Rotation paths and how fast each direction turns (deg/step):
Each turn is a multiple of 5 degrees from 10 to 175, or 0.
Each row of a path follows its step; steps can be skipped.

step 0: -108  -69  162  -34   72  -47   84 -170 -219   48  245   49  -35  182   81    1  157 -182 -207   81   48 -133  527 -148 -141 -195  -32   56  -67   35  157  310  169
step 1:  -48   40 -127  318  -80  164 -272  240  -68  -15  214  -17  -65 -151   71   88 -227  160  -85  -25   32   44  162  436  -74  -36   24  168  127 -333 -120  -75  -75
step 2:   76 -177  -26  167    6   58  277  -62 -268  -96 -307  -31 -100 -130  -50 -176  176  -52   34  -43  255 -283 -283   36 -187    2  164   52  340  173 -110  -36   23
step 3:  206 -181   16 -140   27 -103 -132  -85  159    5  250 -242 -101   53 -363   45   -7  -37  -90  371  252  202   64 -295  -38 -115 -103  -43  122  -75   39   82 -198
step 4: -235  150 -310   93  -67  -89 -109  313  179  274 -224 -148   -1 -333  147  146  -84 -232 -230   20 -120  153 -108  -59   55  121   18   63  -37    9 -162  136   26
step 5:  -70  -47  -76  142 -139 -163  118 -302  170  -73 -271  125   52  328   65  -32  154  137  -83   10  163 -259  -23   36  231  300 -103  235   37  152  255   10  -64
step 6:  143   83 -184 -184   43  109 -202 -139  327  212  280  235  166   91  -37 -243  -35  -99  143 -132  -82   70  -29  -13  -48 -133 -108 -258  259  -91   -7 -122 -261
step 7:   17  -58 -139 -308   88  118  304  381  -53  -25 -283   36   33  139  153  149  -32  115  -73 -144 -194   39  -42  -87  274 -261  221   13  -82   76 -209   47  -44
step 8:  199 -140  142  -12   22 -121  -23 -439  -71   92   67  170 -160  146   96  -39   64  -32  -14  -85 -172   99  347  -26  -72  -33   -2  376 -141   16   87  290  209
step 9: -143  152  -30  304 -166   11 -114  -21 -188    3  220   34  134  -54  -29  178  -63   96    8 -192 -121   41  260  233 -194  -21  170 -160   90 -158 -243 -107 -388
Speeds:
 16 -47 121 -29 -26  36 -42  14  76 -38 -35 -41 -33  56 -90  92 -66 161 -33  52  -6 -11  17  60 109   9  -2  59   4 -48  -4 -45 -70 | 170
-28  94 -14 -44  48 -36  24 -21 109  44 -71 -19  77  42 -30 -36  -7 -83  70 -54  11  88 -58  56 132 -22 -13  36  -8  49  93  61 -83 | 40
  28  -21   38    7  -82   32   14  -53   -2  -73   16  -66   56  -35  -16  -21  103   -2   82  -53 -120   97   57    5   60   46   63  -61 -110   21  -10 -109   48 | 20
 -69    8   11  120   15   10   11  -60   16  -55   44   65  -50  -22   87   14   82  -17  -21  -76   15  -59  -30  126   24   84  -35  -26   23 -112   68  -46  -96 | 90
 -37   39  -12  104  -56   23 -111   -5   11    3  -97   44  -50   11  -41  100    3  -10  -13   12  -52   13  -50 -136  -34  -38  -46  -66  -17   71  132  -56  -23 | 55
 -47   41   -8  -35  -79   29   25   62   64   -4  105  -60    6    4   24   53  -15 -129   15   89  -31  -99   46   -4   37 -142  -16  -75  -42  -63  -23  -21  -67 | 120
-24 -63  62 -24 -13 101 -23 -33 -26 -59 -48 -66  35  78  90  26  94 -16 -31 -59 133 -60 -26 -33  18 -22 -73  10 -86 104 -55  62 -17 | 140

step 0:   26   67  -21   55 -279   59 -155  229  362  101 -122  -42  -41  -10 -212   40   96  141   99    8  -78   65    9 -124 -156  197 -205  -93 -302 -246 -139  204    8
step 1:   11  139  145 -167   15   92   44 -150  160 -279 -118  103   10 -337 -148 -205 -118   28  -20   87  149 -163   38 -103   70   17  100   16  -47 -357  -84 -331  -41
step 2:   79 -196   14  234   66   19  157  263   46  -65 -157  204  240  -33   71  -10    3   70 -120  143  125   -9 -268  417   96   23  -12   74   45 -186  141  -17  275
step 3:   65 -110    0   21   61  106   35 -221 -201  238    3  165  -29   47 -176  356 -206  222  -19 -225  155 -145  -88   17   52   14 -234   16  -55 -290  -36  202 -145
step 4:  -90  205  -97   25 -239  133  161  -19  -90 -204 -315  -39 -151  -27 -147  -73  143  316  -26  237  -29 -123 -114 -116 -250   31  -99   28  205   12   -1  259 -102
step 5: -289    7    7  -90 -184 -194  172   16  295   59   -5  -31  321 -164 -142 -116  -56   58  116  -53  166 -336  147   58  105  -90   79 -198   74 -102  194   81  -17
step 6:  -38  -61 -103  -96   57 -274 -216  -91  197   67 -219  202   81 -111  103  -82 -313  237  -77 -114   51  151 -202  283 -222  198  -25  134   50    0   -4 -118  -75
step 7:  224   53  -77 -129  102   29  -83   37  163   -9   18   32 -185   66  -53  214  151  214 -306  113   38  -86  129  216  177  307  -27 -301   93 -232  -87  202   -6
step 8:   22  -51 -319 -222 -188   71  -35 -272  -62 -190 -157   77  -53  -81 -201  -37  174  113  -56  -77  218 -168 -304 -143  181 -156  -51 -111  -57   53  101 -101  240
step 9:  -68 -205 -185   85   -6  -15   57  431  286  200 -306 -105 -129  -16 -111  -11  -41 -131  245   11  119 -275 -226   17  -76  102  -89   26  -42  -42    7   35    6
Speeds:
 113    4   45   19    7   -9   13  -32   64   89    0  -20  103   51   32   56  -68  -24 -112   64   55   -7  -55   46   45   34  103  131   20   39   22  -17  -76 | 90
 140  -20  -53  -14   31  163  -46   67   61   -6   -8  -33  -27  -38  -32  -16   -9  -59   11   -7    1    4  -66  -29   38   44  -14  -37 -118  -32    8 -131   65 | 45
  -7  -39  -76  -89   39   35  -62  -86  -68  -31   -3   52   -9  -11   -1 -112 -120    6  -68  -61   42   31  -16 -106  -48 -107   85   50   -8  -55   23   13  -36 | 155
  19   77   37 -108  -49    3  -14  -64  -24   13  -38   49   47    2    2   29  128  -25   -2  107   16  -40  -38 -147  -26   40   19  -20 -123   22  -21   96    1 | 95
 11  91  -5 -29 -63  32   3  33 -80 -33 -24  30  31 -40 -69 -88  86 -24 -41  16  12 -35  69 109 117 -82  74  15  12  43 132 -17  51 | 115

step 0:  232   -1  204  -13   37  -44 -136  299 -150  195  -33  132  -36  -83  -46 -136  146  -25  202 -250  137 -151  -36  262  -73 -102  301  199  -69  -15  244 -137   53
step 1:   43  -87   31   27  -69  218 -151   44  -69  196  -68   29 -273 -274  -53   34   59  216  -80 -101  112   28  -33 -261   71  115  115 -176 -454   25 -257  104   73
step 2:  153 -207  145  -20 -210   -3 -290 -164   55  -63  235   43   92  -51   61 -201 -141  217  -40  361  -54 -186  -68  -70   48 -117 -131  240  -81 -108   76  258  -84
step 3:  101   61   42 -142   61   90  -23  -81  233 -105 -112  261  181   56  106  179  206   36   99  307  290  102  -70  -99 -126  -73 -104  179   -6  177  -42 -239  289
step 4:   27 -159   76   87  -29  -90  139  370  189  -17 -265  104 -162  323  104   79  -19   60  -99   54  -21 -409  -41  -96   -5 -192  -15 -284  110  -62  -60   49  125
step 5: -130 -110   -5   63   65   39   82   72 -263  -52    1  367 -202  -71   97 -226  -61 -211  -50   88  292   50  103  164  328   35  107   72  174 -197 -134  136   94
step 6:  -31  248 -105 -199  240 -101  117   65   11  311  253  161   70 -183   99 -165  129  105   54   70  -72 -316  138 -265   32  239  133   81   -4  -44    3  -18   -7
step 7: -231   55    6  -54  -76  247  111 -226 -112  -95   56  144  126 -273  -40   47   59   50 -155    4  -40 -332 -471    0 -140 -226   94 -147  -87    0   46  -21  -99
step 8:  -83 -160  297 -127 -284 -332  -95 -145  149   56    9  228    8   42 -302  103  107   97  117 -142   98  -16 -190  -13  272  119  -87    8   51  -85  119 -187  -50
step 9:  231   -7  -14  152  -52  200 -256  128  -99  400    7  197   36  144 -234  192  -84   21 -183   50  224  -71  119  111 -160   67  136  -92   16  -54  211 -127  199
Speeds:
 -45 -101   35   37   68  -91   33   62   70  -11  -49   -2   68   -1  -34   14   28   71   17  -38   27  -12   30 -139  -29  160  -42    1   -8   19   13   63  -91 | 160
  11   -4    7  -80  -16 -127   -7    0   21   25    5  -69  -34   55   21  -20  -59   55  115  -53 -111 -117   41  -34   14  -39  -34   51  -20 -133   27  -26   74 | 170
  41  -13   80   30   36  -37   22   67   31   65    9  -68   95   64  -26   44   -8    7  -40  -68   89   52 -119   23    6  -54   18   -2  105  -97 -121  -34   47 | 80
 -74   14   26  -68  -79  108 -150   25   42   15   62   -8   33   24  -26   26 -114   53  124  -20   32  -12  -69   -8    6   51   53  -22  -23   32  -33  -37  -85 | 55
  -6   20   52  175   -6    3   61  -42   18   15    9  -30  -59  -48   75   81  -28  -30   82  -62   36 -122  -42   35   18  -17  -87  -35  -81   68  -71    2   -7 | 115
  43   11   -4   76 -123    4  -35  -75   81   12  -46  114   46   88    5  -16  -51 -124   28  -15  -17   40    4  -88  -97   16  -60  -55   54  -34   34   10   61 | 65

step 0:   41  -58   61 -209  -21   14   83  -83  -14 -155 -316  -42 -206   15  162  271 -292 -429  211  143  339  124  109   46  227   18  -22 -144  -89  -76 -194  358 -105
step 1:  404   24  -52   19  272  271   18   36 -255  109  -47  -36  -62 -104   47  385  246 -247   52   22  280   56  381  107   62  169 -104 -100  -14 -106 -182  -17 -131
step 2:   91 -344 -169 -109  438  244  130 -117   25  201 -247 -111   10  203  240 -167  202 -214    7 -164   92 -241  188  130  173  257   80  -67  -51  -18    0  200   24
step 3:   66  -94  193 -112  339 -130  184  204 -289  137  -44   13 -113 -150  120 -159  -57 -165  165 -202  -27 -162  -53  142  102  442 -247    3   20 -264  241  216 -201
step 4:   31  -50 -322  -27   84  -31  221    7    2  -17  -18  -14   64 -224  252   87 -320 -224  112   33   72 -134   62  118  413  412 -104  -14 -136 -162  241 -356   93
step 5:  100  -10    5 -315  123  -86   97   48  166  -87  206   20   37  -29  -31  158  -68 -297  430 -174  118 -155  181  280   54  247  133  415  -18 -143 -128 -127  234
step 6:  116  116   62 -133  -71  203  376 -390  146   12  167 -215   56   12 -126   79  210 -229  134 -268  -59 -308  166  -33  117   88 -210   83  193 -350  179  -67  106
step 7:   -7  -67    4 -185  -88  171   64  -60    8 -245 -216 -147  131 -179 -105  147  -71 -388   36   14  -93 -299 -149  143  -29   86  224   47  206 -268  368  349  194
step 8:  187   43  100 -118 -224   99   29  111   75   54  239 -171 -115 -270    8  258 -200 -559  -85 -125  330   47   72  -76  119  -18   17  -15  -79  -87  292  260 -110
step 9:  366   31 -118  112   61  218  104   66  218  -11   47  -80 -233 -151  112  328  394 -359 -226   14   13   67   16   55  115  239  367   96 -146  -66   44   13  131
Speeds:
 34 -50 -16  14 -63 -16  42  59  53   0   3 101 -40  13  -1 117 105  21  95 -10 132  30 -87  -2  76 -30 -12 -16 -36 -12 -83 -81  70 | 85
  73   44  -34   52   62   81  -22  -50  -68 -123  -90  -32   56 -116   74   -2   44   39  -31  -57  -38  -23  -53   -4   64  -59   26   -9   -4   52   30 -108   64 | 140
 -13   49   45   28  -62   -3   81   -6   35  -80   -1  -24 -116  -89  -84   29   76  -41  -54   82   17  -30   47  -23   15  -78  100  -34   -7  117    3   93  -40 | 35
-28  36  33 -56  14  30  47 127  94 -94  78 -87  75  40 -13  10   6   8 -13  45  -9  63   7 -67  27 -70 -26  47  65 -62 104  -2 112 | 35
  60   90  -81   17   48   37    7   23   21   57   17  -88 -103  -61  -10   42 -138   27   54   19   20   31   25  -71  -98   21   28  -14  -70    5  -75  -14  115 | 90
 -32   74 -143   -7  -42 -100  -59   96  -10   -5  -57   16  -49   42  -10  -74   20   35  -38  -46    6  -18   -5  -77  -43 -105   24   15  114   -7  -51  -68  -72 | 0
  -8  -33  123 -101   49  -60  -56    6  -12  -64   13  -18  -22  -51   42  -74  -49  -15   89 -139   83   48  -36    7  -21  -75   38   58    0   54  -59   84    9 | 145

step 0: -500 -149    2  -59 -104 -288   30 -155 -135  -48   26  132   52 -133  -41  201 -203  333 -100  133 -114  -80 -138   82  -17   42  123 -102 -336 -226 -243  -83   79
step 1: -438  107   16  -10   48  -83   98  199 -268 -274 -126 -171  111   82  141   96  230 -224  -54  -13  -59  321   32   -3 -336   64  204  139  251  -39  126 -218    9
step 2: -192 -159   90  274 -144 -116   83   82  -45  -38  -49  -11 -152   49   85  -73 -378 -459 -105   83   97 -122 -177 -321   36   90 -285   29  -74 -327 -150  -63    8
step 3:  -64   18  -93  -12  -67  376  233   94  -93 -326  -80  -93   23  261 -187  -63 -155   72  182   -9 -237 -176  -19  -12  -42   75  -21   21  337  181 -333 -227  246
step 4: -180   81  -49   79 -219  -88  112 -153  -31  172 -177  -68  -24 -318   53  -99 -120  154 -261  -56  145   35 -244 -309 -100 -235   90  224   60  190 -403  195  136
step 5: -307  -34  -46   68  204 -129 -111  -85 -178   45  229  -27 -149  162  -29  -37  -23  121 -185 -314 -563   44  -47 -209  108  -49  208   12   79  120   33 -307  -10
step 6: -209  -42  310 -224  182 -214  100 -102 -339   15 -171 -140   49  -91  -89 -115   28 -194  -69 -106   -4   64  328 -149  -67 -136 -441  127   59  -82 -238   92 -163
step 7:  -65  412  -90  -77  149  121  112  145  172   70 -139   -2  -64 -104 -402  112 -252 -386  142  -64 -281  -86  -98 -211   12  -47  -25  -43 -117   24    9 -298    3
step 8:   59  -11  -94 -125   98  -67   55  229 -169   26 -389  186  165   74   67 -106 -172   14  -75 -254   28  -71   87 -143   97  336  -91  139 -101  438 -187  257  230
step 9:   57   97    1 -355  -73  -15  128  -18  235  240  225  -97  190   21   31  195 -365  104 -369 -267  -51  145   52    7  134 -167   97  180   -6  -75  -92 -250  240
Speeds:
  -1 -146   29  -51   82   -1    2  -54   20  -79   40   37   77  107   -5   58  -72   74  -28   15  -35  -52   28   17   25  -67 -154  -11    8  -19   14   17   68 | 120
 -54   38    5  -11  -27  -84   -3  -21  -59   75   18   26    2  -61   94 -132  -78    5  -38  114   64  -40   40   -7  -18   17  -88 -101  -51   15  -34  104   35 | 170
-111   -7  -44  173   48   69   24  -25  -33   36  -11  -89   70   -5   20   20   61   72   -1   90   21   13  -60  -22   13   82  -71   32   25  -60  -51  -72   18 | 20
 -50   21  102  -76   41   47  -82   15  -89  -88   93   12  -46  -33  -12  -24   48  -56 -122   67    6  114  -33  -17   88   20  -26   27    8  -60   55   -8  -40 | 80
 -89  -64   67    0   35 -174  -48   36  -38   38   19  -10   20 -101 -117   51   90   35   60   15   -7  -63   35  -23  -32  -33    8  -57   34   13   61  -54  -43 | 65

step 0:   30   17  118  -48 -311  157 -121   66   26   64   26 -134  216  388   19  157  -36  106  -29  -43 -305 -339 -261   26 -150  178  -44 -192  -37 -281   18  177  -56
step 1:  -40 -131  -97  -62   -3  115 -155   10 -280   10  266 -267  148   12  -96   83  211 -441 -244  229 -251   29    4  228  -63 -187   94  150  119 -146  -23   30  -74
step 2: -149  207  349 -142  -17 -129 -137  -18 -252  134 -151   38  -41 -110 -295  162   93 -160  -23 -186 -162 -236 -117  251  -21   66 -258 -133   30  112   11  277 -182
step 3:  155  210 -240   51 -133  -18   30   -8 -177  246   38 -261 -172 -116    9   37  -17  -18  348   78 -331   32   55  130 -214 -110 -161  229  266  -30  -64  -31 -242
step 4: -271  180   49 -373 -305  135   52 -195  182  147 -157  155   50  -55 -212  -22   98 -178  165 -124  -58  -71  174   96 -220 -122  -32  315 -236  -99  -58   90   13
step 5: -249  -62 -147   65    3   78   18  -13 -101  380  236   -1  -53 -120 -150 -181 -187  117  276 -130  191 -231 -107  299   43 -253  244   84   64  -21   71  -89 -225
step 6: -143 -140  -60 -306   43  134 -158   13 -173  -73 -119  -35   56   11   71  -29 -267   55  209 -339   87  -92   19  -49  167 -251 -392  209  -57 -263 -103   76  166
step 7: -107   30  -69   94 -100  424  -23   44  -51  -59   82  107  -53  215   32  -94 -270 -129  336  350   84 -192  -71  164  -85 -260 -128 -256  -10   42   70   27  144
step 8: -166 -127  187 -280  419   23  -23  323   30  -21   74  126   33    3  -29  178  -73 -108   81  214 -177  -78  112  136  130 -160 -166  255  -98   22   90 -306  126
step 9:    8  159  128  172   49   99  117  481  217  -21   42   67  -38   73 -184  406 -180    9  142 -129  141  -53  -14   68 -178 -178 -195 -272   43 -100  -32   99 -150
Speeds:
 -53  -11   46   73   24   29   36   -6  -21  -11   21 -101   48  -16  -45   94  157   27  -82   32  -35  -45    6  -26  -79   20 -107  -64    2   19  -96  -83  -48 | 40
 -33   -3  -23  -17  -43  -79  -32   20  -41 -122   63  -19   34    2   50   46   53  -82   41   -5  102  -13  125  -29   51   70  -63  106  -32  -57   73  -21  -80 | 155
  31   27  -39   56  -63   50   14   34   44  -86 -116  -16   -7  -15  113  -97   38   40   33   61 -106  -29   11  -56    5  -58  -45  -13  -31 -123  -31   74  -68 | 110
  20  -92   69   24  -57   14 -179  -17 -109  -18   32  -20   18  -62   42  -33  -41  -10  -64   33   53  -13 -109  -81  -34  -89  -34   17  -36   54   16   37  -14 | 70

step 0: -104 -438   78  173  -11  186  -59  200  -71 -115  245  -99  396   35 -122  201 -202   84  -44   87   48 -152  -20  257  138  225  142   15 -214   14  170  121  -27
step 1:  -39  -19 -133  -14   25 -376  202  -71   57  250  210   60 -231  228   30 -190   98 -214 -216   59    6  159  229   19   13 -133   55  365  354   25  -94 -124  -81
step 2:  341   19 -207 -203 -244  -24  202  149 -109  -81 -242   60  108 -178 -136   -1 -119  127  -34  238  290  -41  -39  -62   33  120  -27 -203 -269   29  191  260  207
step 3:  -41  -56   64  251  160   53 -269 -191 -223  300   41  -90  268  -14  -16 -235   39   40  -98  -55   55  -18  -51 -311  -42 -168  146  153   29 -128 -239  -78 -421
step 4:  225  222   41  -93  118 -234   40  244  178 -146  205  190 -158  152  218  215  -54  244  187   82 -108 -255  104  -85  -22   66 -171  205 -146 -230  -19  184  219
step 5:  -25 -396  143  254 -258  150 -153  254  -69  164 -358 -148    9  114  227 -108  -73 -104   26  -72   35  258  -46  -16   -9  131  264   46   87  248 -104  157   15
step 6:  125  170   -1 -151  -69 -265  -17   32  185 -142  162  -78   66   49   19 -335  -32   50 -186   68 -127   26 -274  136  -97 -396 -109  151  -95 -228  243 -355   26
step 7:  -17 -516 -177   47   88  162   32  -85 -348  -44   57  207   64   88   16  304 -147   29  -47 -151   84  -47  183   90    4  -92   28  -18 -243   24  171  325   37
step 8:   77  -99  -23   20 -186 -461   27  -46  149   95  375 -142   10  -80  -28 -287  276    5  -46    8  -43  185  116 -113    3  311  -32  121  103  139 -117 -129 -253
step 9:  219   82 -244  221  -48   37  291  190  -59 -135 -254   18   17   82   91  155 -180 -117 -234  219  278 -232    2 -156  163   21   12 -114  -35 -334  105  -14  194
Speeds:
   1 -124  -24  -55  -18   66   51  -66   81    0  129   49   31  -18   32  -33  -47   24  -44  -29  -32   93   -2   81   97  -41   64  -19   33   33   79  -58   81 | 55
 -57 -104  -39   -3  144  -18  -48   61   42   73  121   26   33  -33  -27   91  102   59   71  -59   41  -68  -48   19  -41    2  -40   39   22  -25    1   45  -11 | 100
 -43   84    3   15   69  -17  -23    4  -30   22   95   75  -70  108   36   57 -127  -76  -89    3    3 -112  -35   24   37  -78   55  -19   17  -53   24  -20  -68 | 125
-101  -96   -3  -63  -26   19    7   85  -24  -28  -57   45  125   86  -37   10  -82  -46   85  -34   58    4   79  -42   21    4   41 -119  -10  -65  -60    2    1 | 155
 53  76  89 -97  63  30   2   2  50  77   0  -7  86  42 -55   5   0  52 -41  82  37   1  21 -14 -20 -69 125  52   4  76 -92  92  67 | 35
